In the rows, zero is written as 128.
Which row each row swaps with, under one turn or mirror
The rows were stretched afterwards, more along some directions than others.
Q158: [109 138 123 108 147 137 122 117 151 142 122 131 135 104 153 108 161 176
 118 145 120]
Q34: [135 122 134 129  97 142 123 117 143 110 139 132 161 113 108 157 114 107
 173 119 137]
Q433: [110 157 134 145 123 157 103 156 154 129 114 118 134 101 139 143 158 102
 135 152 155]
Q634: [106 138 137 148 123 178 146 145 135 144 116 134  96 123 116  93 168  90
 116 147 137]
Q236: [131 104 119  99 131  98 139 118 112 119 136 103  91 153 147  99 116 151
 155  82 130]
Q232: [ 93 128 135 132 130 164 139 140 139 142  97 135 101  96 114  86 159 100
 126 114 143]
Q867: [104 139 117 146 127 170 148 127  92 100 144 173 113 113 104 113 139 128
  98 115 158]
Q948: [149 102 120 118 120 112 123 132  99 128 138  97 130 153 130 142  94 113
 135 127 101]
Q357: [142 111 117 117 122 115 119 138  80 127 115 103 125 147 126 141  98 107
 125 131 104]
Q483: [139 108 118 126 128 120 113 136  87 126 114  98 133 137 131 141  98 110
 139 122 115]
Q36: [101 167 129 130 135 110 100 125 182 129 117 123 161 116 155 135 152 131
 142 123 144]
Q656: [139 139 117 128 113  97 142 134 113 128 114 126 123 132 121 132 115 130
 126 116 144]
Q173: [101 141 132 117 145 147 117 116 161 140 126 118 131 111 162 131 172 163
  95 159 133]
Q103: [114 122 138 158 125 153 154 101  95 112 156 173 111 137 100 105 121 123
 115 113 126]
Q84: [133 112 128 162 114 171 129 118 135 121 147 141 143 105 102 141 142  85
 154 133 130]
Q377: [122 131 130 148 123 171 152 120 107 106 160 188 107 125 108 119 134 130
 104 126 130]
Q337: [155 105 108 113 124 119 128 144  89 127 134 120 130 137 126 127  95 123
 144 118 100]
Q871: [147 109 114 120 123 113 110 130  93 134 120 102 131 127 127 139  94 110
 136 138 103]
Q83: [140 132 124 124 115  94 133 163 107 132 105 136 118 129 118 127  99 102
 121 104 126]
Q794: [142 125 123 133 119  98 146 145 108 138 116 129 105 127 128 134 113 116
 108 111 137]
Q630: [121 157 136 126 117 139 103 162 167 125 126 127 145 118 157 164 146 114
 138 140 148]
Q998: [127 159 148 128 133 121 109 151 171 135 135 138 154 117 160 151 145 110
 137 133 124]
Q829: [117 127 136 134 135 115 122  93 117 128 102 114 131  85 161 114 129 102
 145  82 174]
Q41: [120 130 123 140 103 148 123 112 133 103 132 135 168 107 103 145 117 123
 186 110 147]
Q88: [108 160 150 143 137 131 111 145 155 129 133 123 146 138 145 137 156 105
 135 142 132]
Q52: [142 103 125 130 129 116 126 118  96 129 128 110 118 143 127 133 100  91
 123 117  99]
Q997: [105 134 126 116 145 135 122 109 132 135 107 107 118  98 154 117 161 159
  94 154 139]
Q322: [121 119 129 147 137 119 120  98  91 132 102 113 118  78 150 117 126 111
 142  97 176]
Q784: [117 131 128 147 112 137 132 101 126 100 139 132 163 121 104 150 133 134
 163 120 154]
Q975: [111 132 125 113 138 140 118 109 151 133 116 122 136  95 166 138 158 148
  99 147 134]
Q905: [107 123 132 136 117 176 144 140 159 153 120 142 100 120 117  88 166 107
 132 145 122]
Q765: [113 134 125 111 133 120 112  96 141 126 116 130 145  85 166 132 143 161
 119 136 142]
Q697: [106 148 146 149 131 147 105 143 146 131 128 127 139 116 143 148 152 114
 143 140 146]
Q577: [116 133 137 150 104 122 114  95 104 124 104 145 152 120 127 138 112 121
 151 124 144]
Q753: [ 91 139 142 141 126 162 141 137 142 147 107 134 100 122 114  83 155  90
 114 127 133]
Q814: [133 131 136 127  97 120 122 114 147 111 127 129 169 121 118 164 115 102
 165 112 134]
Q434: [127 134 128 161  99 136 110 109  96 130 106 142 145 111 115 147 116 130
 157 148 147]
Q94: [ 91 134 133 135 151 135 112  85 138 127 129 104 140 110 156 127 167 166
 110 152 147]
Q86: [ 95 141 124 130 153 135 118 102 145 136 109 112 114  96 158 117 166 159
  92 145 146]
Q390: [126 111 121 113 143  89 142 106 106 123 137 114  90 145 154 101 108 148
 146  76 126]
Q116: [126 129 120 140 112 186 142 144 105 103 154 178 103 133 102 128 145 139
 110 140 141]
Q303: [105 138 139 115 155 120 112 100 153 144 108 109 141  99 162 124 159 163
 108 144 128]
Q664: [134 110 131 134 129 112 114 112  97 121 144 108 148 155 136 156 110 116
 130 134 108]
Q510: [152 134 108 120 117 105 139 162 118 129 124 146 121 117 122 134 107 115
 117 102 143]
Q347: [130 105 137 119 134  86 145 108 113 143 142 113  94 163 149 101 118 140
 134 113  94]
Q297: [122 130 144 134 109 110 125 100 138 102 137 135 172 122 123 153 106 111
 165  91 144]
Q502: [150 102 110 124 112 131 111 131  76 121 127 125 136 120 123 148  90 103
 152 125 114]
Q212: [111 120 130 126 157  92 141 105 111 134 133 117  90 140 164 100 130 153
 126  81 137]

Q116 swaps with Q236
Q347 swaps with Q867
Q337 swaps with Q158
Q829 swaps with Q434
Q997 swaps with Q357

Which row each row swaps with, under one turn or mirror
The rows were stretched afterwards, more along some directions than others.
Q642: [ 64 192 117 161 146 210 112 157 148 191  79 132 102 123 130 124 137  78
 170  91]
Q714: [107 155 136 159 149 180 149 140 106 189  61 137  84  99 114  90 141 148
 174  67]
Q338: [ 64 173 118 139 152 181 122 126 172 212 104  99  95 115 133 141 173  87
 167  76]
Q81: [ 71 175 119 153 173 194  89 160 126 185  72 137 115 102 117 113 145 131
 181  73]
Q266: [ 51 209 131 151 165 165 114 147 115 186 121 150  72 153 167 104 187 141
 145 100]
Q272: [ 74 186 121 155 165 232 107 127 166 220  80 108  72 124 133 108 166 103
 182  68]
Q792: [110 164  89 174 140 183 139 134 108 164  78 185  97  71 132  69 153 122
 162 119]
Q487: [105 167 138 160 150 189 159 163 148 182 113 133  71 134 123 128 170  99
 197  81]
Q691: [ 84 200 124 137 168 177  93 163 144 186 127 112  97 170 202 154 137 151
 177  97]
Q973: [130 168 102 137 134 152 138 148 102 184  75 164  71 111 150  35 169 139
 153  94]
Q222: [ 96 152  99 133 140 132 121 122 151 177 119 103  92 128 154 119 179 118
 163  98]
Q780: [ 56 211 118 183 169 217 128 169 143 187  70 146  80 122 123 118 132  80
 175 105]
Q715: [120 200 113 146 171 173 148 169 122 174  80 143 100 107 179  99 157 168
 189  83]
Q509: [ 72 163 111 150 143 224  69 157 125 169 104 133  70 168 128  58 145 128
 140  89]
Q828: [ 73 187 104 175 151 202  96 147 147 183 135 114  70 169 178 115 146 132
 154 101]
Q663: [ 95 177 137 171 162 229 100 163 108 187  67 150  48 158 111  62 180 106
 172  75]
Q183: [103 171 112 174 144 179 125 185  84 162 119 173  66 126 165  96 130 152
 163 102]
Q839: [103 151 106 184 134 204 117 164 127 162 131 154  95 115 119  99 145 131
 174 102]
Q579: [ 78 154 140 134 146 180 107 144 109 137  99  92  90 130 148 131 111 123
 166 100]
Q451: [ 78 159 130 157 128 171 150 182 105 159 112 154  95 138 142 111 134 113
 162 103]
Q937: [ 68 170 100 191 161 212 123 160 140 188 111 127  98 119 130 118 130 128
 198  83]
Q806: [143 163 122 123 155 176 130 155 135 173  91 107  60 169 173 102 129 130
 185  86]
Q51: [ 98 169 135 168 168 212 151 195 123 173  99 137  90 110 135 114 120  96
 201 105]
Q419: [ 84 198 102 167 155 205  96 163 154 187 121 118  95 169 182 117 125 142
 172 106]
Q822: [116 136 101 143 138 156 136 156 115 170 121 140  85 131 175 101 108 153
 157 121]
Q528: [119 167 118 155 143 199 124 181 130 144 111 140  96 144 147  95 158 112
 197  96]
Q66: [125 164 126 129 163 173 157 156 127 203  58 115  96 103 158  95 115 129
 187  74]
Q470: [ 80 173 132 149 169 173 103 114 128 177 122  97  75 146 178 103 143 171
 157 108]
Q44: [ 89 146 139 156 125 185 141 157 115 152  97 115  96 108 127 123 117 141
 171  90]
Q422: [ 69 174 116 144 144 192  95 149 126 131 114  99  94 159 181  91 110 107
 152 137]
Q706: [ 86 188 129 195 152 223 127 153 117 148  96 135  81 122 172 108 107 135
 183 128]
Q923: [109 178 135 162 144 136 142 171  86 159 120 169  84 129 164 114 162 155
 165 109]
Q627: [113 167 123 122 163 173 139 162 148 187  60 122 113 101 143 125 128 108
 187  75]
Q516: [116 153 121 123 136 164 101 126 138 174 118 132  90 164 145 107 170 112
 146  87]
Q28: [ 87 187 121 184 164 232 106 161 134 206 104 148  48 175 148  89 167 112
 172  88]
Q767: [124 158 113 124 146 127 150 144 145 198 117 133 100 120 146 100 187 134
 168  90]
Q450: [ 65 198 148 167 190 189 128 140 127 166 107 122 100 103 144 132 126 126
 178 123]
Q367: [ 94 171 125 147 162 198  79 163 122 142  75 118 114 126 132  78 110 117
 167 130]
Q641: [117 171 144 131 156 158 105 140  98 143 131 134  81 178 172 108 157 156
 153  97]
Q519: [130 165 121 145 155 156 119 154  88 143 100 138  93 129 188  97 145 184
 166  94]
Q945: [152 173 119 148 131 165 136 149 120 126  97 155 104 120 144  83 137 115
 163 143]
Q17: [ 71 177 110 141 142 171 120 141 159 213  88 120 102 130 125 110 169  94
 161  71]
Q578: [ 87 227 121 173 189 210 120 169 110 175  60 138  73 133 176  86 141 145
 193 101]
Q19: [141 143 109 148 142 197 123 149 115 175  78 147  76 116 116  40 153 133
 166  74]
Q237: [127 185 118 184 141 188 122 158  97 137  85 159  87 109 169 111 118 139
 168 127]
Q482: [ 82 198 133 191 162 223 128 177  96 152  77 153  74 114 150 115 149 100
 209  96]
Q925: [128 169  96 164 133 201 131 145 128 158  92 165  63 140 141  51 167 116
 145 104]
Q942: [ 90 199 111 153 161 199 108 146 156 189 118 106  67 175 198 112 132 120
 158 113]

Q792 swaps with Q822
Q51 swaps with Q945
Q419 swaps with Q338
Q937 swaps with Q222
Q641 swaps with Q663

Which row each row swaps with, under one turn or mirror
The rows were stretched afterwards, more along some directions than others.
Q210: [174  91 126 110 153 161 103 125 157 101 177  81 107 115 166  98 181]
Q535: [124 115 128  97 151 147 117 141 109 123 174  84  89 154 141  98 163]
Q320: [123 120 142 110 115 161 145 120 178 107 137  64 103 124 130  80 168]
Q365: [136 118 143 103 143 136 145 120 181  98 144  69  95 135 147 124 171]
Q486: [179 105 137 107 168 179 131 143 170 101 163  72  97 109 142 108 158]
Q429: [185 138 108 131 118 144  72 121 144 103 133 106 111  99 157 128 182]
Q350: [121 127 114 105 123 146 120 126 113 117 172 122 114 159 138 116 147]
Q23: [114 153 106 117 104 138 125  92 110 136 149  86 110 127 129  92 136]
Q488: [112 110 110 108 130 133 108 151 123 153 169 111 105 162 139  85 156]
Q345: [183 124 108 140 106 148  95 119 155 133 164 126 127 115 161 130 175]
Q625: [105 129 153 107 158 170 136 108 150 135 132  95  85  84 150 109 146]
Q97: [175 107 107 112 112 145 124 127 178  93 156  73 133 141 135  79 192]
Q110: [183 154 113 128  87 159 113 106 175 119 136  52  75  97 145 101 194]
Q143: [129 148 116 125 129 159 115  92 155 159 136  66  90  83 167  79 174]
Q370: [161 144 100 121 102 120 102  99 160 116 124  90 124 131 147 115 173]
Q984: [175 130 107 129 118 164 106 151 162 125 142  89  80 105 141 122 158]
Q255: [132 128 114  91 150 147 136  94 149 123 149  61 112 102 153  78 156]
Q99: [147 145 111 104 148 174 116 121 115 135 151  95  99 114 127 112 155]
Q151: [131  98 132 118 150 116 144 103 175 114 141  88 130 133 155 104 159]
Q185: [173 134 105 112 108 144 104 144 144 106 137  89 101 103 118  74 141]
Q692: [ 97 104 143 100 155 156 151 144 135 127 145  83 105 141 114  92 129]
Q564: [201 138 109 119 125 153  99 133 130  90 146  72  91  91 130  84 164]
Q356: [165 137 105 131 139 159  95 132 143 152 140  77  94  94 152  92 157]
Q431: [157 155 103 128 116 131 106 103 151 129 132  88  99 118 151 123 191]
Q318: [121 107 129  95 131 138 157 119 153  96 153  83 132 128 121  66 133]
Q152: [144 131 110 115 150 132 129 112 129 124 136 102 114 129 122 106 143]
Q71: [158 110 121 138 127 137 137 109 164 115 163  73 117 110 149  79 148]
Q650: [171 137 132 119 109 170 102 132 179 104 120  63  72 101 140  97 182]
Q346: [ 89 110 131 105 147 157 149 146 129 140 152 106  88 144 124 123 133]
Q600: [109 138 119 111 122 171 148 100 142 150 140  85  80  81 146 104 144]
Q187: [118 101 149 102 161 143 125 125 144  98 148 101 110 127 151 127 153]
Q737: [168 129 114 101 125 163 104 108 124  86 148  87 110  98 127  97 161]
Q704: [140 128 138 103 124 154 142 107 141 100 145 113 121 100 125 125 124]
Q458: [199 137 105 127 115 153 111 120 147  85 153 102 113  91 141 100 148]
Q35: [172 118 115 112 144 138 108 136 167 116 154  83 101 152 149 119 163]
Q521: [100 122 139 116 154 159 124 113 141 158 137  84  76 114 157  94 172]
Q911: [173 141 122 131  98 171  83 135 172 122 134 101  93 113 151 121 195]
Q107: [104 118 144 111 138 150 165  99 156 138 154  62  82 120 144  94 169]
Q852: [168 142  83 124  98 137  89 115 145 138 157  92 124 123 155  78 176]
Q772: [154 103 125 123  89 172 139 146 193 109 156  84  96 134 137 111 180]

Q346 swaps with Q984
Q110 swaps with Q107
Q345 swaps with Q704

